In the data rows, 50 means zero.
Here are some numbered points:
[61. 50. 63. 79. 50. 51. 71. 54. 63. 65. 67. 80. 54. 57. 62. 62. 58. 61. 72. 54. 65. 59. 54. 79. 54. 59. 70. 69. 52.
 64. 60. 80. 62. 70. 78. 76. 64. 69. 61. 75. 77. 66. 64. 69. 72. 55. 73. 71. 52. 80. 69. 67. 63. 55. 67. 80. 50. 66.
 62. 78. 55. 78. 70. 63.] 0
[55. 80. 51. 64. 76. 56. 74. 70. 71. 54. 66. 66. 70. 79. 73. 71. 76. 63. 69. 54. 67. 76. 55. 65. 54. 58. 79. 57. 68.
 59. 77. 61. 57. 57. 51. 77. 53. 71. 68. 60. 64. 65. 75. 77. 64. 50. 72. 79. 73. 75. 67. 61. 75. 75. 54. 73. 73. 63.
 79. 69. 66. 65. 67. 71.] 1
[68. 59. 69. 56. 72. 73. 77. 74. 62. 66. 72. 60. 51. 62. 71. 80. 57. 72. 70. 58. 51. 71. 53. 77. 68. 52. 67. 65. 64.
 60. 56. 58. 65. 67. 72. 61. 71. 68. 53. 67. 73. 68. 55. 60. 60. 56. 59. 75. 79. 70. 64. 57. 71. 64. 67. 78. 75. 55.
 64. 55. 55. 66. 72. 70.] 2
[76. 61. 56. 51. 62. 50. 63. 62. 74. 75. 55. 56. 60. 79. 56. 66. 67. 69. 53. 53. 64. 57. 67. 72. 55. 60. 76. 77. 70.
 64. 58. 69. 55. 55. 65. 69. 60. 65. 69. 77. 73. 62. 57. 51. 77. 67. 74. 69. 51. 72. 70. 68. 69. 71. 62. 62. 55. 69.
 64. 51. 76. 77. 72. 52.] 3
[80. 58. 68. 70. 58. 70. 63. 68. 69. 58. 75. 67. 71. 71. 59. 70. 80. 68. 80. 57. 63. 68. 51. 56. 66. 72. 61. 53. 69.
 77. 61. 70. 74. 77. 60. 54. 69. 55. 70. 77. 57. 78. 61. 52. 80. 72. 67. 75. 65. 56. 63. 65. 64. 52. 52. 58. 52. 69.
 62. 50. 74. 62. 61. 67.] 4
[80. 77. 77. 68. 69. 60. 65. 52. 73. 63. 79. 50. 60. 68. 78. 69. 53. 70. 75. 79. 67. 53. 74. 66. 68. 78. 53. 63. 78.
 76. 71. 58. 74. 77. 58. 77. 74. 50. 65. 51. 60. 79. 68. 64. 69. 66. 50. 56. 69. 70. 72. 64. 52. 56. 78. 68. 58. 67.
 53. 61. 73. 52. 74. 65.] 5
[79. 70. 51. 76. 65. 60. 58. 52. 52. 72. 55. 76. 66. 65. 69. 56. 79. 67. 56. 65. 52. 69. 59. 59. 76. 50. 65. 53. 55.
 74. 50. 71. 61. 54. 68. 57. 76. 65. 73. 79. 72. 54. 71. 80. 76. 71. 63. 54. 60. 67. 53. 68. 72. 63. 55. 77. 55. 70.
 61. 62. 77. 74. 71. 65.] 6
[65. 59. 56. 76. 66. 53. 64. 78. 57. 51. 78. 63. 54. 71. 73. 59. 59. 53. 72. 80. 71. 56. 51. 51. 59. 51. 80. 69. 51.
 76. 73. 61. 54. 75. 65. 56. 56. 75. 60. 68. 75. 54. 52. 63. 52. 76. 64. 68. 79. 54. 59. 50. 67. 76. 64. 59. 78. 60.
 61. 60. 60. 59. 73. 51.] 7
[62. 60. 70. 56. 56. 60. 56. 71. 53. 65. 73. 69. 60. 67. 66. 61. 70. 70. 53. 60. 57. 61. 64. 67. 74. 69. 55. 52. 78.
 58. 78. 57. 73. 66. 77. 75. 67. 69. 57. 71. 70. 60. 64. 66. 65. 59. 66. 75. 75. 65. 70. 60. 76. 65. 77. 52. 69. 73.
 72. 62. 77. 60. 53. 56.] 8
[68. 54. 72. 52. 50. 69. 79. 66. 66. 74. 60. 59. 53. 53. 63. 68. 63. 74. 66. 53. 77. 73. 76. 78. 77. 74. 59. 53. 61.
 57. 51. 65. 67. 64. 79. 77. 64. 60. 54. 52. 55. 73. 51. 76. 75. 65. 76. 52. 60. 72. 57. 71. 58. 68. 63. 71. 71. 56.
 57. 56. 53. 57. 61. 77.] 9
[56. 67. 62. 57. 60. 70. 65. 77. 64. 59. 70. 61. 72. 68. 74. 65. 68. 64. 62. 67. 52. 74. 58. 61. 79. 68. 72. 50. 67.
 52. 54. 75. 55. 78. 76. 59. 75. 70. 66. 72. 68. 58. 73. 59. 54. 60. 59. 58. 51. 61. 65. 78. 62. 71. 68. 57. 64. 75.
 73. 64. 63. 68. 68. 70.] 10
[67. 71. 50. 69. 80. 53. 60. 59. 58. 80. 51. 62. 53. 57. 50. 58. 61. 58. 57. 66. 50. 79. 68. 52. 76. 50. 78. 50. 51.
 58. 52. 78. 50. 70. 66. 65. 54. 77. 71. 55. 62. 69. 61. 71. 74. 50. 72. 69. 75. 73. 66. 50. 76. 80. 62. 59. 78. 79.
 80. 74. 51. 79. 54. 78.] 11
[73. 56. 53. 71. 55. 52. 76. 72. 75. 79. 71. 72. 53. 65. 64. 65. 75. 72. 69. 55. 73. 55. 52. 76. 54. 67. 64. 77. 59.
 55. 59. 72. 60. 74. 61. 75. 57. 68. 56. 74. 75. 69. 77. 67. 73. 59. 74. 73. 55. 78. 59. 72. 76. 75. 64. 67. 55. 78.
 66. 60. 68. 73. 63. 64.] 12
[52. 75. 76. 56. 51. 51. 62. 67. 65. 65. 73. 77. 76. 56. 57. 57. 71. 74. 61. 66. 56. 65. 79. 73. 67. 70. 58. 67. 58.
 62. 52. 54. 75. 56. 77. 74. 75. 58. 56. 57. 61. 66. 71. 51. 57. 55. 65. 65. 73. 65. 63. 78. 70. 66. 70. 70. 74. 76.
 72. 60. 60. 60. 67. 57.] 13
[72. 71. 67. 70. 55. 74. 74. 56. 58. 69. 67. 78. 75. 56. 56. 72. 52. 66. 63. 69. 78. 59. 55. 72. 63. 71. 52. 76. 65.
 72. 62. 55. 69. 56. 65. 55. 76. 67. 55. 75. 50. 75. 66. 57. 77. 62. 66. 53. 58. 66. 58. 59. 62. 64. 66. 62. 63. 53.
 67. 54. 68. 54. 55. 52.] 14
[67. 51. 74. 72. 53. 71. 50. 62. 52. 63. 68. 69. 66. 71. 52. 68. 76. 76. 77. 68. 65. 63. 63. 79. 71. 73. 62. 61. 60.
 68. 57. 79. 76. 74. 76. 52. 66. 65. 64. 61. 68. 75. 51. 52. 66. 80. 69. 77. 64. 69. 78. 59. 65. 60. 67. 78. 57. 68.
 52. 75. 53. 54. 68. 73.] 15
[65. 66. 67. 80. 75. 78. 59. 50. 77. 76. 57. 56. 76. 70. 51. 57. 77. 63. 74. 77. 63. 67. 72. 75. 67. 61. 57. 67. 50.
 63. 65. 78. 79. 66. 71. 54. 65. 70. 76. 66. 76. 66. 54. 80. 56. 59. 68. 65. 74. 65. 69. 53. 56. 58. 79. 64. 53. 76.
 57. 61. 78. 76. 75. 56.] 16
[59. 69. 70. 80. 79. 79. 52. 66. 61. 78. 80. 75. 80. 80. 53. 51. 51. 72. 79. 78. 69. 75. 64. 56. 50. 76. 52. 73. 50.
 79. 63. 78. 80. 69. 53. 50. 71. 64. 74. 77. 71. 79. 53. 79. 70. 76. 80. 54. 78. 54. 78. 74. 78. 73. 65. 54. 59. 66.
 55. 66. 79. 61. 79. 80.] 17
[55. 50. 58. 80. 69. 66. 59. 72. 60. 53. 71. 53. 59. 72. 79. 50. 53. 66. 78. 80. 69. 75. 58. 75. 60. 56. 56. 60. 53.
 76. 64. 67. 70. 50. 50. 53. 53. 80. 70. 78. 52. 80. 52. 70. 60. 59. 69. 71. 72. 55. 79. 60. 78. 80. 70. 77. 63. 80.
 53. 69. 57. 54. 80. 80.] 18
[59. 62. 59. 71. 62. 69. 76. 51. 79. 61. 53. 76. 52. 66. 62. 78. 69. 58. 72. 51. 53. 65. 52. 71. 77. 70. 63. 71. 59.
 54. 70. 52. 60. 75. 64. 68. 58. 61. 74. 62. 71. 51. 78. 66. 65. 53. 78. 68. 69. 80. 51. 65. 56. 50. 53. 66. 72. 69.
 79. 63. 55. 67. 53. 53.] 19
[72. 61. 65. 70. 65. 77. 54. 73. 76. 53. 58. 55. 80. 51. 75. 55. 51. 68. 65. 78. 74. 54. 60. 60. 65. 78. 57. 77. 56.
 77. 75. 63. 65. 74. 79. 58. 67. 60. 68. 76. 54. 75. 58. 53. 62. 71. 73. 52. 53. 50. 71. 51. 64. 62. 56. 79. 56. 51.
 65. 72. 65. 66. 59. 64.] 20
[57. 67. 80. 79. 77. 68. 50. 58. 51. 66. 79. 52. 70. 70. 79. 51. 56. 62. 77. 61. 68. 66. 64. 66. 50. 78. 50. 79. 60.
 79. 64. 65. 77. 66. 70. 55. 63. 63. 59. 72. 55. 65. 59. 78. 66. 80. 59. 64. 79. 57. 80. 70. 74. 79. 80. 59. 51. 68.
 51. 57. 73. 50. 74. 65.] 21
[74. 72. 63. 61. 78. 57. 51. 65. 76. 70. 62. 52. 71. 75. 61. 61. 58. 64. 71. 77. 76. 77. 59. 74. 56. 71. 61. 72. 69.
 69. 72. 66. 71. 71. 52. 69. 55. 61. 75. 73. 61. 71. 54. 76. 76. 68. 69. 57. 69. 57. 75. 76. 76. 59. 65. 74. 54. 53.
 59. 79. 57. 71. 76. 76.] 22
[69. 63. 70. 71. 71. 57. 78. 59. 77. 58. 74. 79. 75. 64. 55. 69. 76. 78. 61. 65. 70. 80. 60. 71. 70. 65. 63. 54. 64.
 70. 72. 66. 67. 78. 67. 72. 61. 58. 67. 56. 63. 56. 75. 59. 79. 67. 54. 63. 62. 65. 51. 63. 53. 65. 50. 64. 75. 60.
 76. 79. 59. 63. 51. 58.] 23
[62. 62. 67. 50. 58. 50. 65. 57. 66. 66. 76. 79. 65. 60. 64. 53. 72. 61. 57. 56. 56. 68. 77. 68. 65. 76. 60. 70. 69.
 59. 65. 64. 75. 57. 75. 64. 68. 71. 57. 62. 62. 70. 74. 71. 63. 54. 71. 78. 77. 61. 70. 75. 68. 68. 75. 68. 66. 68.
 77. 58. 62. 64. 59. 57.] 24
[54. 70. 65. 57. 63. 52. 69. 75. 62. 60. 76. 69. 61. 51. 75. 70. 74. 53. 52. 64. 55. 69. 68. 66. 67. 68. 78. 66. 62.
 71. 55. 63. 58. 68. 69. 78. 56. 67. 63. 54. 66. 54. 67. 66. 60. 53. 58. 79. 78. 63. 55. 62. 73. 68. 58. 63. 69. 57.
 70. 72. 67. 72. 62. 55.] 25
[75. 64. 59. 66. 61. 63. 58. 63. 66. 62. 63. 59. 64. 64. 72. 55. 65. 52. 52. 60. 61. 74. 78. 69. 80. 68. 74. 64. 55.
 76. 79. 69. 51. 56. 71. 54. 51. 64. 71. 62. 51. 51. 79. 68. 78. 55. 55. 73. 67. 68. 54. 74. 77. 74. 72. 53. 57. 65.
 79. 55. 77. 76. 65. 59.] 26
[61. 55. 75. 63. 51. 65. 78. 73. 75. 61. 79. 76. 64. 68. 57. 77. 80. 77. 74. 56. 61. 62. 78. 66. 60. 66. 65. 62. 71.
 61. 57. 70. 78. 72. 73. 65. 72. 53. 72. 73. 79. 61. 75. 74. 63. 70. 80. 77. 65. 68. 76. 54. 51. 67. 70. 51. 79. 71.
 65. 61. 65. 78. 63. 68.] 27
[55. 57. 68. 67. 54. 56. 80. 50. 74. 74. 67. 62. 77. 63. 58. 73. 56. 70. 78. 59. 70. 50. 53. 62. 75. 69. 54. 65. 70.
 74. 53. 60. 78. 68. 55. 80. 79. 57. 55. 55. 59. 69. 70. 68. 54. 79. 67. 54. 57. 62. 77. 73. 60. 54. 52. 73. 65. 52.
 56. 72. 80. 60. 75. 67.] 28
[56. 52. 59. 57. 65. 51. 70. 54. 55. 58. 75. 67. 50. 60. 62. 53. 65. 74. 56. 65. 51. 77. 74. 69. 70. 51. 71. 66. 55.
 53. 62. 59. 65. 73. 70. 70. 68. 76. 58. 59. 78. 59. 55. 75. 59. 62. 59. 61. 64. 77. 53. 57. 67. 56. 69. 72. 70. 56.
 75. 65. 52. 63. 57. 64.] 29
[53. 52. 52. 77. 70. 76. 69. 80. 52. 69. 60. 79. 67. 59. 69. 53. 77. 55. 58. 73. 76. 78. 54. 50. 62. 53. 65. 54. 63.
 61. 53. 75. 67. 52. 56. 71. 68. 80. 78. 78. 58. 73. 60. 76. 62. 51. 79. 76. 65. 75. 65. 61. 66. 75. 59. 71. 54. 78.
 69. 60. 72. 70. 75. 73.] 30
[76. 59. 55. 76. 58. 61. 75. 80. 56. 68. 62. 66. 57. 52. 50. 79. 76. 74. 61. 57. 55. 56. 80. 52. 80. 52. 80. 67. 60.
 66. 70. 59. 50. 65. 73. 70. 52. 64. 74. 65. 65. 50. 80. 61. 80. 77. 76. 80. 76. 79. 50. 69. 72. 63. 57. 52. 66. 74.
 80. 69. 78. 80. 50. 61.] 31
[53. 55. 60. 55. 79. 72. 73. 73. 78. 68. 57. 59. 51. 75. 50. 75. 79. 66. 58. 52. 60. 75. 53. 63. 58. 52. 74. 55. 73.
 61. 76. 52. 56. 70. 57. 65. 61. 63. 75. 63. 80. 64. 76. 56. 59. 56. 71. 71. 73. 74. 67. 51. 70. 53. 62. 74. 73. 71.
 78. 57. 60. 67. 66. 61.] 32
[51. 50. 77. 69. 73. 65. 61. 59. 78. 63. 77. 74. 59. 77. 52. 59. 51. 73. 68. 73. 60. 52. 65. 64. 59. 59. 58. 61. 72.
 63. 51. 53. 68. 78. 56. 67. 70. 69. 65. 63. 74. 76. 69. 53. 69. 61. 60. 69. 80. 63. 76. 55. 65. 77. 66. 60. 68. 74.
 62. 55. 54. 53. 72. 77.] 33
[80. 78. 65. 59. 61. 64. 80. 70. 74. 69. 77. 74. 55. 50. 64. 78. 70. 76. 53. 50. 77. 52. 79. 63. 73. 54. 77. 56. 73.
 50. 79. 75. 52. 69. 54. 64. 77. 61. 57. 50. 77. 68. 71. 60. 70. 63. 52. 54. 51. 75. 53. 62. 53. 65. 61. 50. 80. 52.
 69. 52. 62. 76. 57. 50.] 34
[62. 58. 55. 77. 70. 64. 74. 69. 69. 75. 61. 63. 68. 72. 69. 52. 79. 60. 79. 69. 69. 75. 51. 54. 55. 59. 61. 71. 62.
 69. 72. 53. 57. 54. 52. 62. 50. 58. 78. 54. 54. 72. 62. 63. 53. 53. 74. 60. 53. 64. 62. 68. 65. 53. 55. 57. 72. 77.
 67. 65. 54. 67. 68. 59.] 35
[79. 69. 71. 68. 65. 71. 77. 58. 61. 54. 74. 55. 63. 50. 68. 62. 60. 59. 70. 75. 59. 71. 69. 63. 74. 75. 71. 70. 72.
 55. 78. 77. 58. 76. 70. 72. 67. 56. 56. 66. 78. 51. 59. 70. 70. 72. 53. 74. 68. 69. 57. 77. 63. 52. 73. 54. 54. 53.
 73. 80. 67. 77. 70. 54.] 36
[57. 79. 52. 57. 50. 50. 71. 74. 78. 75. 60. 78. 67. 77. 64. 69. 73. 69. 51. 63. 64. 57. 80. 50. 64. 54. 79. 50. 76.
 51. 74. 59. 50. 67. 66. 73. 63. 80. 78. 57. 77. 55. 80. 74. 61. 58. 80. 74. 55. 64. 52. 66. 55. 50. 54. 65. 76. 61.
 80. 59. 52. 80. 51. 62.] 37
[50. 53. 79. 62. 74. 56. 53. 76. 59. 65. 76. 73. 77. 55. 80. 54. 52. 76. 73. 76. 64. 67. 67. 74. 52. 77. 50. 59. 59.
 72. 57. 58. 78. 58. 79. 51. 79. 70. 53. 56. 72. 78. 54. 77. 51. 66. 61. 59. 80. 54. 79. 79. 73. 73. 80. 61. 63. 58.
 52. 71. 61. 51. 78. 72.] 38
[73. 78. 69. 61. 72. 74. 56. 77. 67. 78. 66. 64. 78. 63. 60. 72. 71. 59. 70. 69. 72. 51. 74. 63. 56. 77. 68. 73. 74.
 73. 68. 72. 76. 57. 60. 58. 59. 53. 62. 54. 75. 76. 72. 55. 57. 57. 58. 63. 57. 58. 62. 69. 64. 62. 71. 64. 52. 53.
 54. 77. 63. 65. 67. 72.] 39
[69. 80. 66. 53. 56. 78. 68. 53. 67. 58. 65. 66. 59. 67. 53. 66. 67. 65. 52. 74. 54. 74. 77. 65. 57. 71. 71. 72. 64.
 52. 55. 74. 72. 69. 74. 70. 57. 75. 77. 77. 79. 72. 64. 67. 52. 62. 76. 78. 80. 57. 59. 63. 74. 50. 74. 69. 60. 67.
 70. 73. 78. 65. 70. 54.] 40
[70. 72. 63. 51. 76. 60. 67. 70. 67. 59. 74. 64. 71. 51. 69. 79. 60. 59. 56. 65. 73. 58. 61. 74. 77. 69. 67. 74. 53.
 77. 66. 52. 56. 53. 59. 53. 66. 66. 63. 70. 58. 68. 62. 61. 76. 52. 68. 58. 60. 69. 58. 53. 65. 52. 54. 65. 76. 54.
 71. 74. 66. 68. 53. 71.] 41
[74. 68. 60. 65. 63. 73. 66. 68. 74. 75. 74. 61. 60. 76. 75. 57. 59. 62. 64. 75. 75. 72. 70. 76. 59. 58. 60. 53. 51.
 66. 67. 59. 73. 72. 58. 71. 55. 67. 61. 78. 73. 52. 57. 75. 65. 61. 77. 60. 58. 55. 61. 71. 71. 58. 63. 67. 52. 55.
 55. 78. 80. 62. 55. 67.] 42
Which three points above are nearest to each new point, looking only along the 8 directions in which the numbered points spread most? Their numbers follow each, nearest first.
[60. 68. 80. 62. 78. 78. 59. 62. 72. 66. 80. 60. 80. 77. 68. 55. 50. 80. 80. 70. 80. 51. 75. 78. 52. 80. 51. 78. 77.
 60. 61. 74. 75. 64. 78. 57. 80. 52. 51. 52. 76. 80. 50. 71. 53. 79. 51. 50. 74. 51. 74. 79. 50. 78. 72. 78. 53. 50.
 50. 67. 70. 50. 79. 79.] ~ 5 38 21
[61. 60. 52. 66. 71. 75. 76. 66. 68. 79. 64. 54. 79. 57. 67. 70. 78. 65. 55. 50. 72. 72. 63. 62. 55. 61. 66. 56. 58.
 74. 68. 55. 55. 68. 62. 70. 55. 70. 59. 59. 74. 65. 72. 58. 63. 73. 57. 64. 54. 76. 54. 74. 61. 52. 53. 73. 73. 64.
 76. 52. 68. 75. 63. 58.] ~ 23 19 3
[76. 62. 64. 78. 63. 76. 70. 57. 53. 56. 59. 53. 74. 69. 70. 58. 62. 52. 61. 58. 66. 72. 71. 53. 61. 65. 68. 60. 54.
 73. 50. 73. 66. 62. 57. 53. 52. 59. 78. 76. 67. 57. 65. 79. 73. 72. 54. 71. 77. 52. 73. 54. 79. 65. 62. 58. 74. 61.
 60. 78. 60. 58. 71. 74.] ~ 42 10 7
[73. 66. 74. 60. 52. 62. 53. 64. 63. 77. 54. 51. 78. 76. 67. 60. 78. 69. 77. 55. 63. 77. 75. 75. 64. 74. 67. 56. 80.
 74. 76. 79. 79. 78. 72. 51. 62. 68. 79. 73. 69. 70. 70. 65. 51. 73. 77. 62. 68. 71. 70. 70. 66. 59. 61. 53. 51. 74.
 54. 77. 72. 70. 73. 64.] ~ 16 40 3
[57. 63. 78. 50. 62. 69. 61. 65. 64. 78. 56. 64. 78. 53. 76. 67. 58. 80. 79. 61. 74. 51. 62. 77. 56. 78. 52. 72. 68.
 58. 56. 67. 63. 73. 63. 79. 78. 59. 54. 58. 61. 77. 70. 50. 75. 62. 53. 56. 67. 66. 68. 75. 57. 57. 52. 69. 62. 55.
 60. 58. 72. 61. 58. 76.] ~ 28 14 9
[80. 73. 63. 50. 54. 52. 67. 56. 57. 59. 78. 72. 65. 55. 67. 80. 68. 78. 53. 59. 54. 64. 80. 79. 78. 74. 77. 64. 80.
 50. 73. 78. 59. 71. 80. 78. 79. 54. 56. 65. 80. 50. 80. 51. 74. 78. 55. 55. 72. 63. 52. 80. 52. 51. 50. 72. 65. 65.
 67. 61. 69. 80. 58. 55.] ~ 34 36 23
[74. 54. 64. 64. 65. 64. 56. 65. 69. 53. 66. 61. 68. 55. 72. 71. 58. 56. 56. 63. 76. 67. 69. 52. 75. 64. 75. 58. 68.
 73. 78. 73. 71. 67. 54. 56. 58. 74. 65. 65. 70. 62. 66. 67. 67. 63. 63. 59. 54. 61. 72. 65. 75. 77. 65. 52. 68. 64.
 58. 53. 70. 62. 77. 71.] ~ 10 41 20
[64. 64. 56. 67. 61. 65. 72. 60. 62. 70. 77. 77. 64. 73. 77. 63. 68. 51. 60. 76. 58. 55. 60. 55. 72. 52. 56. 63. 54.
 78. 61. 79. 73. 53. 57. 61. 62. 73. 68. 65. 51. 56. 53. 53. 67. 65. 76. 57. 68. 79. 59. 63. 77. 67. 68. 61. 71. 77.
 60. 52. 64. 63. 64. 55.] ~ 10 6 3
[65. 75. 73. 56. 64. 74. 68. 71. 79. 54. 54. 55. 54. 76. 58. 62. 62. 64. 58. 57. 65. 55. 56. 61. 55. 72. 65. 76. 64.
 53. 55. 55. 70. 72. 64. 71. 73. 53. 60. 72. 63. 63. 68. 55. 75. 71. 60. 56. 62. 76. 55. 53. 55. 55. 64. 76. 68. 54.
 68. 72. 51. 64. 52. 52.] ~ 23 19 28
[74. 74. 56. 78. 74. 80. 80. 79. 80. 60. 69. 77. 53. 63. 66. 80. 69. 62. 60. 58. 71. 70. 66. 59. 68. 50. 63. 55. 73.
 50. 67. 62. 51. 65. 53. 62. 76. 71. 66. 67. 78. 73. 76. 55. 58. 51. 63. 60. 53. 77. 60. 77. 59. 54. 79. 55. 80. 55.
 60. 54. 55. 67. 68. 53.] ~ 23 19 32
[64. 60. 58. 63. 54. 71. 64. 55. 64. 73. 61. 72. 66. 66. 51. 51. 54. 57. 75. 56. 52. 65. 72. 68. 68. 57. 55. 54. 80.
 77. 73. 55. 77. 52. 58. 68. 70. 78. 68. 63. 65. 63. 68. 74. 61. 65. 65. 58. 76. 66. 61. 74. 74. 59. 70. 57. 61. 65.
 78. 76. 74. 65. 73. 69.] ~ 10 24 3
[56. 71. 71. 75. 61. 66. 62. 65. 50. 80. 69. 65. 56. 74. 70. 58. 61. 69. 76. 64. 60. 70. 65. 77. 71. 62. 62. 62. 63.
 54. 75. 50. 68. 76. 69. 68. 70. 67. 71. 76. 56. 58. 57. 61. 65. 76. 54. 72. 61. 65. 75. 64. 64. 58. 74. 62. 72. 70.
 68. 59. 58. 64. 69. 53.] ~ 10 2 8
[57. 55. 69. 60. 58. 64. 66. 75. 61. 60. 54. 68. 62. 75. 61. 55. 73. 53. 62. 54. 59. 72. 70. 72. 64. 67. 73. 59. 61.
 79. 62. 54. 51. 65. 74. 61. 59. 72. 65. 51. 65. 52. 73. 64. 58. 55. 57. 79. 64. 66. 69. 67. 60. 61. 54. 63. 67. 74.
 77. 70. 63. 58. 57. 72.] ~ 10 25 8
[66. 65. 57. 71. 57. 57. 75. 79. 68. 74. 62. 54. 72. 52. 63. 76. 78. 51. 66. 71. 68. 56. 73. 64. 75. 61. 67. 59. 71.
 55. 80. 53. 52. 65. 67. 64. 63. 75. 79. 53. 59. 60. 74. 64. 68. 63. 70. 67. 70. 80. 50. 60. 65. 51. 73. 54. 71. 79.
 71. 67. 75. 73. 54. 52.] ~ 23 10 3
[69. 79. 54. 65. 57. 55. 73. 79. 70. 76. 59. 56. 62. 65. 53. 72. 62. 55. 54. 75. 51. 62. 65. 54. 78. 53. 73. 61. 75.
 59. 58. 50. 72. 51. 70. 62. 75. 79. 80. 56. 53. 64. 78. 58. 69. 50. 73. 65. 70. 62. 56. 56. 62. 64. 76. 65. 61. 80.
 80. 71. 74. 71. 56. 63.] ~ 10 25 3
[51. 62. 72. 52. 76. 61. 66. 73. 70. 57. 61. 78. 72. 61. 55. 64. 55. 78. 60. 62. 57. 70. 68. 70. 59. 65. 58. 61. 75.
 58. 60. 61. 59. 77. 71. 78. 65. 64. 55. 59. 64. 64. 53. 65. 74. 66. 57. 65. 74. 58. 56. 58. 56. 72. 51. 73. 80. 65.
 71. 70. 52. 65. 65. 75.] ~ 2 10 23
[52. 56. 78. 55. 80. 80. 71. 69. 58. 77. 72. 69. 65. 64. 77. 78. 53. 80. 69. 57. 69. 60. 59. 75. 52. 80. 50. 65. 74.
 73. 80. 57. 69. 80. 67. 57. 64. 51. 50. 68. 77. 80. 51. 56. 50. 79. 51. 51. 79. 64. 71. 72. 52. 69. 57. 69. 76. 58.
 54. 59. 51. 50. 78. 69.] ~ 5 33 28
[70. 80. 61. 61. 55. 75. 57. 53. 72. 62. 52. 54. 68. 64. 63. 74. 70. 71. 62. 76. 67. 69. 69. 59. 62. 71. 79. 74. 78.
 65. 52. 67. 57. 60. 69. 78. 60. 72. 62. 67. 64. 70. 77. 63. 79. 60. 74. 72. 63. 60. 54. 57. 68. 60. 56. 79. 65. 63.
 66. 68. 70. 71. 62. 59.] ~ 3 42 23
[58. 77. 54. 62. 69. 78. 52. 63. 65. 64. 73. 53. 68. 59. 54. 63. 75. 58. 50. 79. 50. 78. 74. 53. 69. 58. 70. 68. 56.
 52. 54. 72. 66. 52. 64. 58. 68. 78. 73. 70. 60. 67. 77. 59. 54. 64. 62. 75. 74. 56. 60. 51. 75. 63. 66. 80. 55. 76.
 69. 56. 79. 68. 69. 72.] ~ 10 40 8
[66. 78. 58. 74. 70. 53. 53. 63. 60. 72. 58. 77. 56. 69. 74. 52. 64. 79. 59. 62. 62. 71. 71. 76. 71. 65. 73. 66. 57.
 75. 76. 61. 62. 61. 52. 73. 57. 63. 63. 64. 58. 65. 65. 59. 52. 78. 64. 66. 61. 59. 65. 70. 54. 73. 69. 69. 77. 78.
 56. 70. 53. 54. 70. 68.] ~ 10 42 35
[72. 76. 61. 66. 52. 66. 68. 75. 54. 67. 55. 75. 51. 55. 76. 67. 74. 73. 57. 70. 62. 66. 77. 67. 66. 66. 70. 79. 79.
 72. 71. 53. 53. 55. 59. 65. 58. 56. 55. 80. 66. 67. 55. 70. 64. 69. 66. 68. 61. 73. 56. 62. 56. 60. 61. 51. 72. 73.
 62. 54. 56. 58. 62. 78.] ~ 10 23 41
[60. 59. 57. 58. 53. 73. 75. 77. 58. 76. 57. 80. 73. 54. 51. 79. 64. 53. 62. 60. 65. 71. 63. 52. 78. 55. 66. 58. 67.
 54. 53. 66. 51. 51. 57. 77. 75. 79. 66. 68. 52. 64. 78. 57. 72. 52. 79. 74. 52. 79. 50. 66. 55. 69. 69. 72. 56. 79.
 74. 51. 64. 75. 61. 60.] ~ 12 3 10
[75. 51. 53. 80. 67. 77. 51. 68. 75. 50. 68. 65. 55. 80. 74. 50. 69. 51. 68. 77. 64. 70. 50. 62. 53. 55. 61. 77. 65.
 80. 79. 50. 80. 53. 50. 60. 59. 72. 79. 80. 69. 58. 71. 73. 61. 71. 65. 79. 50. 70. 74. 65. 79. 63. 67. 55. 51. 64.
 64. 64. 56. 52. 67. 75.] ~ 35 42 22
[77. 54. 78. 51. 60. 55. 77. 64. 59. 64. 79. 63. 52. 52. 56. 80. 64. 71. 58. 51. 55. 65. 79. 58. 66. 76. 66. 75. 73.
 56. 75. 64. 61. 71. 80. 74. 66. 66. 57. 51. 72. 53. 66. 57. 75. 78. 56. 76. 71. 76. 56. 76. 57. 62. 68. 57. 74. 57.
 71. 74. 71. 66. 50. 50.] ~ 34 23 8
[60. 53. 58. 66. 64. 76. 57. 78. 59. 78. 62. 76. 74. 63. 71. 51. 77. 68. 60. 53. 62. 61. 75. 50. 80. 55. 68. 58. 57.
 60. 79. 69. 59. 76. 72. 56. 62. 73. 58. 79. 74. 56. 78. 77. 77. 75. 75. 80. 71. 77. 64. 67. 77. 70. 65. 51. 66. 75.
 75. 63. 69. 64. 60. 69.] ~ 10 8 6
[75. 66. 55. 74. 77. 54. 71. 65. 76. 71. 60. 62. 58. 70. 65. 73. 67. 55. 63. 64. 53. 78. 64. 71. 53. 58. 73. 74. 52.
 65. 69. 76. 64. 62. 62. 63. 50. 78. 71. 75. 79. 70. 52. 65. 58. 69. 61. 66. 69. 73. 64. 55. 78. 74. 73. 66. 60. 58.
 58. 80. 65. 74. 76. 79.] ~ 42 16 22
[68. 60. 54. 67. 53. 70. 72. 55. 70. 71. 50. 65. 58. 52. 59. 76. 73. 57. 75. 68. 77. 76. 56. 62. 58. 70. 72. 68. 63.
 51. 71. 56. 62. 61. 60. 79. 55. 63. 77. 66. 62. 57. 67. 54. 64. 54. 79. 70. 61. 77. 52. 69. 61. 70. 66. 60. 59. 62.
 74. 71. 75. 66. 55. 50.] ~ 3 12 19
